Families of rows that turns and mirrors carry onto each other, the same ones carrying the whole set onto itself: the rest of each named row's family, in list order
5 families of 5 rows
kufor: [ -7  51 -12 -18 -16  21  42 -10]
dit: [ -2 -20   7 -13  27  -7  14  47]
vazu: [-15 -21  11 -12  31 -23   9  35]
fem: [-52  15  25   0 -29 -25 -33 -13]
Soke: [  5   7   1  17 -43  34 -44  19]
Reb: [ 14  -9   3  32 -38  36 -38  15]
Zis: [ 21   9   6  27 -34  51 -15  20]
Legis: [-59  16  10  15 -23 -30 -25 -13]
gutil: [-49   7  27  -1 -19 -40 -18 -18]
Febe: [ -2 -28   2 -23  29 -17  -2  30]
dovef: [-53  13  15  23 -31 -16 -22 -32]
kuni: [ 24 -13  -4  56  -3 -15  33 -13]
muz: [-43  16  37  17 -12 -37 -18 -23]
kabe: [ 12 -20  -2  41 -16   0  41 -33]
Fasir: [ 20   1  -3  44 -12  -2  35 -41]
pefuv: [ 18 -17   2  26  -3 -15  50 -31]
Bak: [ -5 -29   8  -6  30 -16 -21  34]
kivon: [ -5  53  -4 -32 -11  10  29 -19]
viga: [  2   1  -1   4 -50  48 -31   9]
Vabo: [  3  56  -5 -22 -18   4  38   9]
gomun: [ 12   6  15  26 -29  48 -38  12]
lotiv: [  1  45 -15 -29  -8  20  40   9]
dize: [-12 -25 -10  -8  20  -2   4  51]
Tabad: [-13  53 -11 -34 -18  -1  25  14]
fopim: [ 22 -15  -1  53  -3  -3  21 -33]

Which other rows belong to the same family as dovef? Zis, pefuv, Bak, Tabad
Which other rows belong to the same family as Vabo? Legis, Febe, kabe, gomun
Which other rows belong to the same family as viga? kuni, muz, kivon, dize
Which other rows belong to the same family as fopim? kufor, dit, Soke, gutil

Families of rows that turns and mirrors carry onto each other, the same ones carrying the whole set onto itself: the rest of each named row's family, in list order
5 families of 8 rows
Fid: [-42  70  13  65  40 -54  20  54 -18 -28   5   6  21   9 -33  49  -2]
Kolim: [ 30 -11 -21   5  93 -39   5  59 -94 -31 -30 -13 -45 -19 -19  10 -37]
bet: [-38  51   6  49  46 -67   5  35   3 -19  -1   8   4  19 -49  55 -24]
larat: [-16  48  -5  62  45 -48  24  43   6 -41  -7 -10   8  24 -66   8 -22]
zoli: [  0 -31 -12  33  87 -42 -30  47 -99 -30 -17  -2 -36 -25  39  35  22]
sif: [ 11 -28  -6  26  82 -41 -30  60 -91 -48 -24 -18 -56 -15  23  -7  22]
muri: [  -5   -6  -29   18   78  -58  -16   36 -105  -43  -45  -12  -39   -9
   35   42   15]
donol: [ 32 -32  -8  39  88 -28  -4  44 -91 -53 -21 -22 -39 -16  27  -7  26]
Zadi: [-24  18   8  78  66 -40   3  37   9  -4   5  -2  37  15 -32  58  -3]
subav: [ 28 -33  -3  22  94 -28 -15  69 -89 -31 -10 -11 -51 -28  -6  -7 -13]
zas: [ 44 -36  -6  37  97 -19   6  52 -89 -38 -10 -16 -33 -25   8  -6  -2]
doluk: [-24  26  24  46  39 -57  10  29 -17 -12   4  14  31  28 -19  73 -30]
ful: [-21  23  12  71  47 -46  -5  47  22 -48 -17 -34   1  37 -36  -6  25]
godo: [ 16 -34  -8  30 100 -31 -16  56 -98 -12  -3   6 -30 -36  12  35 -13]
Mide: [  1  26  31  35  40 -48  20  49  -4 -28   2  -2   7  32 -58  18 -50]
kos: [-41  56   8  47  33 -74  -2  36   9 -46 -16 -10 -17  34 -43  21   1]
tur: [ 35 -36  -9  43 100 -22   4  42 -98 -26  -5  -5 -18 -30  22  28   2]
Lan: [-49  54   4  52  36 -76  -4  28   1 -32 -12   0  -2  28 -29  52   3]
Zumap: [ 23 -33 -13  45  90 -31  -5  36 -98 -40 -17 -11 -25 -21  42  25  27]
tese: [-37  72  18  60  33 -54  18  64 -10 -50  -3 -12  -1  20 -42   9   6]
kam: [ 30 -27 -24  15  69 -28 -18  57 -83 -53  13 -12 -45 -15  26 -11   7]
mov: [ 23 -30 -27  20  78 -27 -16  48 -93 -30  23   5 -23 -26  36  29   0]
zigi: [ 49 -10   0  28  77 -47  -4  66 -70 -77 -20 -37 -57  -6   8  -1  29]
nifal: [  11  -11  -27   15   95  -45   -2   42 -105  -16  -27    3  -24  -26
   10   58  -25]
repa: [-46  51 -13  72  38 -61   8  22  -5 -41 -14  -1  21  27 -22  49  14]
Tarut: [ 66 -18   2  28  96 -33  14  72 -73 -42   1 -18 -37 -25 -20  22 -20]
Far: [ 42 -18  -6  39  96 -43   5  51 -87 -26   2  -1 -13 -32  18  78   0]
Sasug: [ 16 -26 -27  20  68 -33 -24  47 -89 -48  11  -7 -35 -16  48  14  20]
rut: [-28  68  18  61  42 -48  26  64 -12 -32   7  -1  11  11 -52  25 -16]
Lesof: [-40  23   5  80  49 -53 -11  30  10 -33 -13 -17  23  30  -7  42  37]
Tigos: [-35  53  -9  64  33 -59   9  33   5 -59 -20 -17   2  35 -38   8  13]
Vodi: [ -6  17  14  69  64 -34  10  53  20 -20   3 -18  15  21 -62  11 -18]
teg: [-48  73  14  65  32 -60  13  53 -16 -45  -5  -5  10  20 -22  35  19]
Pegi: [-27  46 -10  69  51 -50  21  31  -3 -22   1   7  28  16 -49  49 -20]
Tov: [ 36 -31 -24  15  79 -22 -10  57 -85 -35  23  -2 -33 -25  16   4 -14]
pum: [-16  34  31  36  20 -63   3  43   0 -62 -20 -22 -14  51 -29  -5  -2]
Vokig: [-29  52   9  44  42 -65   7  44  10 -31  -6  -5 -11  25 -63  23 -25]
lon: [ 14  -6 -23   7  78 -51 -10  53 -93 -59 -48 -28 -60  -4   7  -6   4]
miban: [-41  34  22  47  21 -70  -6  22 -14 -47 -20  -4  10  46   9  50  17]
kolo: [ 25 -10  -7  40  77 -57 -12  45 -84 -61 -20 -19 -33 -12  46  55  47]

Which other rows belong to the same family as Far? doluk, Mide, zigi, Tarut, pum, miban, kolo
Which other rows belong to the same family as muri? Kolim, Zadi, ful, nifal, Lesof, Vodi, lon
Which other rows belong to the same family as bet? donol, zas, kos, tur, Lan, Zumap, Vokig
Which other rows belong to the same family as tese? Fid, kam, mov, Sasug, rut, teg, Tov

Families of rows that turns and mirrors carry onto each other, the same ones carrying the whole set onto itself: the rest of each named row's family, in list order
3 families of 6 rows
Gagub: [ 16  24 -20  -5  24   4  -6  25  50 -19 -15]
ved: [ -9  18 -57  70  -1 -10   0 -23 -14   5  17]
rem: [-29  37 -46  56   2   3  -7 -11  19 -12  18]
suf: [ 26 -21 -34  51  -3  -3 -29 -22 -33  24  44]
Zed: [-39 -25  12 -26  32 -43   7 -21   1   6 -14]
fere: [ 28 -15 -27  12 -21  15 -47  -7 -53  31  34]
Pozan: [ 19  -1  16 -27  17   4 -12  -4  14 -54   6]
gipi: [-36  10  28 -14  17 -15   8 -22 -44 -16 -28]
Rure: [ -1 -26  35 -23  27  -3  -7 -19 -13 -39  -1]
Lel: [ -8  29 -34  21  23   3 -15  14  57   6   8]
dodu: [ 40  21 -24   5 -15  -9   1  -9 -65  34  19]
zuv: [ -6  19 -24  16 -33  24 -26   2  50  -8  26]
pape: [-49  20  26 -23 -12 -19 -20 -17 -45  13 -19]
Lamo: [ 26   1  21 -31  35 -26  28  -9 -22  -4  -7]
fole: [-19   8  12 -22  -4 -11 -45   6 -32  64  -8]
dafup: [  6  29 -12  -1 -57  21 -27   4 -34  38   6]
Divir: [ 17   7 -19 -10  -5   4 -41  14 -45  68  -5]
zop: [-35 -15 -36  29   7 -15 -11 -27  43  -6  34]

Which other rows belong to the same family as gipi? rem, fere, Rure, Lel, Divir
Which other rows belong to the same family as suf? Gagub, ved, Pozan, pape, fole
Which other rows belong to the same family as Zed? dodu, zuv, Lamo, dafup, zop

